Here are some points, one per row:
[1.4 -0.1 0.0 -0.3 -0.3 1.0 -3.2 -0.1 0.5 2.4 0.5 0.4 -0.1 -1.1 -0.3 -1.2 -0.4 0.5 -1.9 -0.6 0.1 1.0 -0.2
 -1.4]
[-0.8 -0.2 1.2 0.6 -0.1 -0.3 0.2 1.0 -0.3 -1.8 -1.1 0.2 -0.6 0.7 0.2 -1.1 0.8 0.5 0.2 -0.6 1.5 0.3 0.9
 -0.2]
[0.4 0.1 -0.5 -0.7 0.2 -1.4 -0.3 -0.4 1.0 1.1 0.2 1.0 1.0 -0.4 0.5 1.8 -0.3 1.4 -0.7 -1.4 -0.4 0.1 -0.9
 -1.5]
[-0.3 1.2 0.5 0.0 0.2 0.7 -2.9 0.3 1.0 2.8 0.3 0.9 -0.7 -0.3 0.4 0.7 0.9 0.9 0.2 -1.4 -0.1 0.4 0.6
 1.3]
[-0.5 -0.9 0.1 0.6 0.1 0.0 -0.1 -0.2 -0.5 0.4 -0.1 0.2 -0.6 1.0 0.7 2.0 1.1 1.0 1.2 -0.3 -0.1 0.1 0.8
 1.3]
[-0.3 0.3 -0.4 0.0 0.5 0.3 -0.3 0.2 -1.0 -1.0 -0.7 -0.5 -0.6 0.5 0.3 -0.8 0.7 0.4 -0.6 1.1 0.8 0.0 -0.2
 -1.4]
[1.3 1.8 -2.3 -0.8 0.1 -0.3 1.7 0.2 -0.5 -0.5 1.7 -2.4 0.3 -0.6 0.2 0.1 -2.3 -1.8 -1.1 0.0 0.5 -2.0 -2.5
 -2.5]
[0.9 2.3 -0.5 -1.1 0.2 -0.2 0.2 0.0 1.2 0.8 0.4 0.9 0.9 -0.6 0.2 -0.4 0.0 -1.0 1.5 -0.9 -0.3 -1.1 -1.9
 0.9]
[-0.1 -0.4 0.8 0.1 0.0 -1.0 0.5 -0.5 -0.1 -1.3 0.1 -2.3 0.8 -1.0 -0.5 1.5 -0.2 -1.4 1.3 1.3 0.3 -0.1 0.4
 1.5]
[-2.1 0.2 1.5 1.0 0.0 -0.2 -1.2 -0.5 -0.4 0.1 -2.0 2.3 -1.0 1.7 -0.9 2.2 2.0 2.2 -1.8 0.4 -0.1 2.1 1.9
 2.2]
[0.0 -0.4 -0.4 -0.5 0.3 -0.4 1.0 -0.3 0.5 0.6 0.1 1.9 -0.1 1.0 0.5 0.3 0.6 1.1 0.3 0.3 -0.9 0.4 -0.8
 0.0]
[-0.8 -0.2 0.9 0.6 -0.7 1.1 1.2 0.2 0.2 -1.0 -1.5 -0.5 -0.1 0.2 -0.7 -0.6 0.9 -0.3 1.9 -1.0 -0.6 0.6 0.8
 1.4]
[-0.8 -0.6 -0.7 1.4 -0.4 -0.3 1.6 0.0 -0.7 -0.5 -0.1 -0.6 -0.9 0.6 -0.3 -0.6 -0.5 0.5 -0.9 0.8 -0.4 -0.8 0.6
 0.8]
[-1.0 -0.5 0.0 1.4 -0.1 0.0 -0.7 -0.5 -0.7 0.1 -0.1 0.3 -0.8 0.6 -0.9 -0.6 1.1 1.2 -1.4 0.3 0.1 1.3 1.4
 -0.7]
[-0.7 -1.6 -0.5 0.5 0.0 -0.9 2.5 0.1 -0.9 -1.6 -0.3 0.4 0.3 0.7 0.3 0.5 -0.1 1.4 0.9 0.8 -1.1 -1.3 -0.6
 1.0]
[-1.4 -0.6 0.5 0.6 0.3 0.8 0.0 0.4 -0.4 0.1 -0.7 -0.4 -1.1 0.0 -1.1 -0.1 0.6 -0.6 0.0 1.2 0.9 0.9 1.2
 0.3]
[0.6 0.0 -0.3 0.6 0.2 0.2 0.8 -1.0 -1.4 -0.4 0.2 -0.4 1.3 -0.5 0.8 0.2 -0.2 -1.8 -1.0 0.4 0.9 -1.0 -0.4
 1.2]
[0.8 1.6 0.0 -0.2 0.5 -0.8 0.5 0.2 0.0 -0.4 0.7 -0.3 -0.9 0.7 0.8 0.5 0.4 -0.4 0.0 0.1 0.0 -1.6 -0.3
 0.1]
[0.4 -0.7 -0.5 0.3 -0.3 0.5 2.3 -0.4 -0.4 0.0 -0.2 -1.5 0.8 -1.1 0.0 -1.6 -0.7 0.2 1.7 -0.1 -0.6 -0.5 -0.3
 -0.4]
[-0.8 0.1 -0.3 -0.2 -0.3 -0.2 0.1 0.0 0.0 -0.3 -0.6 1.5 -0.2 0.1 0.2 0.9 -0.2 1.8 0.5 -0.6 -0.5 0.8 0.4
 -0.4]
[0.9 -0.4 -1.4 -1.0 0.3 -1.5 1.5 0.5 -0.8 -1.3 0.4 -0.4 -0.1 0.2 0.7 -0.8 -0.9 -2.5 1.1 0.9 0.1 -2.2 -2.2
 -1.0]
[-0.8 0.0 -0.5 0.5 0.2 -1.1 0.8 0.2 -0.8 -1.7 -0.8 -0.6 -1.1 0.7 0.4 2.3 1.2 0.5 0.8 -0.5 -0.3 -0.3 0.7
 1.8]
[-1.6 -0.8 -0.1 0.2 0.2 -0.5 1.2 0.2 -0.5 -1.6 -0.4 -1.4 -0.7 1.6 0.6 1.1 0.9 0.3 0.6 0.5 -0.1 -1.3 0.9
 2.3]
[-1.6 0.8 -1.2 0.2 -0.1 -0.7 0.9 -0.3 0.0 0.7 -0.5 1.7 -1.4 0.9 1.2 2.5 0.3 2.5 -0.7 -2.2 -0.2 0.6 -0.4
 0.5]
[-0.5 -0.8 0.1 -0.4 0.2 -2.1 1.2 -0.3 -0.6 -3.0 -0.8 0.4 -0.5 0.3 1.1 1.9 0.6 0.9 1.5 -0.1 0.1 -0.5 0.2
 0.0]
[0.8 -0.5 -0.7 0.2 0.4 -0.8 1.6 0.1 -0.8 -1.5 0.0 -1.6 0.1 0.7 1.6 -1.1 -2.1 -0.7 0.3 0.0 0.1 -0.7 -0.1
 -0.6]
[0.1 -1.2 1.5 -0.2 -0.3 0.2 -1.7 0.4 0.9 0.9 0.7 -0.2 0.4 -0.7 -0.8 -3.2 -0.1 0.0 -1.1 -0.6 0.8 0.5 0.8
 -1.1]
[1.4 -0.5 -0.3 -0.4 0.0 1.1 -2.7 0.1 0.6 0.8 1.2 0.6 0.4 -1.2 -0.4 -0.4 -1.6 -0.3 -0.7 -0.6 0.4 -0.2 -1.5
 -1.7]
[-0.6 2.4 1.6 -1.0 -0.1 0.3 -3.3 1.2 1.4 0.0 -0.3 2.8 0.6 0.6 0.6 1.7 0.8 -0.2 -0.1 -1.2 0.0 -0.3 -0.1
 1.3]
[-0.7 -2.3 1.2 3.3 -0.7 1.0 -1.3 -0.7 -0.8 -0.2 -0.3 1.5 0.2 0.0 -1.0 -1.9 1.9 2.8 -1.9 -0.5 0.1 2.5 2.9
 0.5]
[1.2 0.9 -0.3 -1.5 0.2 1.8 -0.5 -0.1 1.1 0.8 0.4 0.1 1.1 -0.6 0.8 -0.7 -0.3 -0.9 -1.0 -0.8 0.2 -0.3 -1.7
 -0.9]
[1.0 0.8 -0.5 -1.1 0.8 -0.7 1.3 0.0 -0.6 -1.9 0.5 -3.0 1.3 -1.1 0.3 -0.8 -1.2 -3.6 2.8 0.6 0.5 -1.5 -1.4
 0.6]
[0.4 -0.6 -0.3 1.6 0.0 1.5 -0.4 -0.4 -0.5 -0.2 0.3 2.7 0.0 -0.3 -0.7 -1.6 0.7 0.1 -1.5 1.8 0.5 1.4 0.9
 -0.3]
[-0.7 -1.2 1.3 1.4 -0.1 0.0 -1.2 -0.3 -0.9 0.3 0.2 -1.6 -0.3 -0.3 -1.3 -0.7 -0.1 -0.8 -0.7 1.2 0.3 0.7 1.4
 0.7]
[-0.1 -1.3 -0.1 0.8 0.2 0.2 0.5 -0.4 0.0 -1.8 -0.6 -1.4 0.1 -0.4 -0.2 0.2 0.4 -0.8 2.0 0.3 -0.9 -0.1 0.4
 0.7]
[1.3 0.6 -1.6 -1.3 0.4 0.7 0.8 -0.1 0.2 0.6 1.7 -3.0 1.2 -0.3 0.7 -2.1 -1.6 -2.0 -0.4 0.7 0.5 -1.7 -1.9
 -1.2]
[1.8 -0.5 -0.4 -0.5 0.3 -0.7 -0.4 -0.4 0.0 0.9 0.9 0.6 -0.1 -0.1 0.3 -0.3 -1.2 0.1 -0.2 -1.2 -0.1 -0.9 -1.2
 -1.5]
[-0.7 -1.2 0.5 -0.4 -0.2 -0.6 2.3 0.5 -0.2 -1.4 0.1 1.0 -0.5 2.0 0.5 0.6 -0.3 -0.4 -0.4 1.8 -0.7 -0.7 0.2
 0.4]
[-0.2 -1.1 -0.6 1.5 0.1 0.2 0.1 -0.7 -1.5 0.0 0.4 -0.1 -0.8 -0.2 -0.6 -1.5 -1.4 0.0 -1.7 1.0 1.0 1.4 0.7
 -0.9]
[-0.7 1.2 0.8 -1.2 -1.0 0.0 -0.4 1.0 0.8 -1.0 -0.6 1.4 0.2 0.9 -0.2 1.5 -0.3 -0.7 1.4 0.3 -0.4 -0.2 0.7
 0.4]
[0.6 1.1 0.6 -0.6 -0.1 1.2 0.7 0.1 0.1 -0.3 -0.2 0.5 -0.2 -0.8 0.3 0.1 1.0 0.2 2.4 0.2 -0.5 1.4 0.2
 1.1]
[-0.7 2.5 0.5 -0.5 -0.8 -0.6 -0.1 0.5 0.7 1.7 -0.5 1.8 -0.4 1.3 -0.4 1.6 0.5 1.5 0.5 -1.7 -0.9 0.4 0.5
 1.1]
[-1.4 -1.4 0.3 -0.2 0.0 -0.9 1.5 -0.1 -0.4 0.1 -0.9 -0.1 -0.4 0.7 -0.3 0.0 0.7 1.2 0.5 -0.8 -0.5 1.4 0.3
 -0.2]
Along one direction, these points spread out more than along any other. Take the direction at right angles to it along which they spread out most. Then take the direction at right angles to both along which they spread out most. Go by this last direction. For each point below, how far along it does it lie, from 0 to 99? 50 is the average, and the first point above lies past it. One standard deviation of the points above along it is 16.
[2.1 0.6 -0.6 0.3 0.1 1.9 -0.3 0.7 0.3 1.6 2.0 -0.9 0.6 -1.2 0.1 -2.8 -2.0 -1.1 -2.2 0.6 0.5 -1.3 -1.6
 -3.5] 66
[-0.8 -0.6 0.1 -0.4 0.0 0.0 1.3 0.1 -0.1 -0.7 -0.9 -2.3 -0.4 1.4 -0.6 -0.8 -1.8 -0.4 1.1 1.4 -0.7 -0.3 -0.4
 0.5] 61
[0.1 -1.0 0.4 1.2 0.3 1.2 0.1 -0.9 -0.2 -0.9 -0.3 0.9 0.2 -0.5 -0.6 -0.4 0.4 -0.5 -0.4 0.8 0.1 0.8 0.2
 -1.0] 67
[-0.1 -0.1 0.1 1.0 0.3 0.8 1.3 -0.1 -0.5 -0.1 0.0 0.3 0.4 0.0 -0.5 1.3 0.5 -1.1 -1.9 2.5 -0.1 0.1 0.4
 0.0] 62
[1.0 2.1 0.1 -2.9 0.3 -1.8 -0.7 -0.2 2.1 0.4 0.3 1.1 1.7 -0.9 1.1 2.4 0.2 -0.8 1.5 -1.1 -0.2 -1.8 -0.6
 1.1] 4
[0.8 -0.1 -0.3 1.8 -0.3 0.7 -1.8 -1.7 -0.3 0.5 -0.7 2.2 1.1 0.6 -0.3 1.3 1.7 1.3 -1.4 -1.0 -0.2 2.2 1.3
 -0.1] 51
[1.0 -1.4 -0.4 -0.9 0.0 0.2 -0.9 0.6 0.4 1.8 1.1 -1.1 -1.0 -1.4 -0.6 -2.6 -0.2 -0.7 -0.9 0.2 0.2 -0.2 -0.5
 -0.6] 65
[1.6 1.0 -0.3 0.3 0.1 0.6 -1.8 -0.7 0.9 0.8 1.0 0.1 1.1 -1.4 -1.3 -0.1 -0.3 0.1 -0.5 0.7 -0.2 0.2 -0.5
 -0.7] 49
[0.2 0.1 0.0 -1.1 0.3 -0.6 1.7 0.4 0.1 0.4 -0.4 -2.0 -0.4 -1.4 0.1 -0.6 -1.7 -1.1 1.4 -0.6 0.6 -1.5 -0.8
 0.2] 47
[-1.8 0.4 0.0 -0.8 0.0 -0.8 1.5 0.2 -0.1 -0.1 -1.0 -2.7 0.1 0.0 0.9 2.4 -0.1 0.8 2.1 -0.8 -0.7 -0.3 0.4
 1.2] 35
[-0.4 -1.2 0.9 -0.1 -0.8 0.9 -3.3 0.5 1.2 2.5 0.7 1.1 -0.5 -0.8 -1.5 -2.4 0.2 1.2 -1.9 -0.2 0.0 2.0 0.8
 -1.9] 66
[0.9 2.7 0.5 -1.9 -0.6 0.3 -3.3 0.9 1.4 3.4 0.6 0.6 0.4 -0.4 -0.5 0.2 1.2 -0.5 -0.6 -0.9 0.4 0.9 -0.3
 -0.8] 25
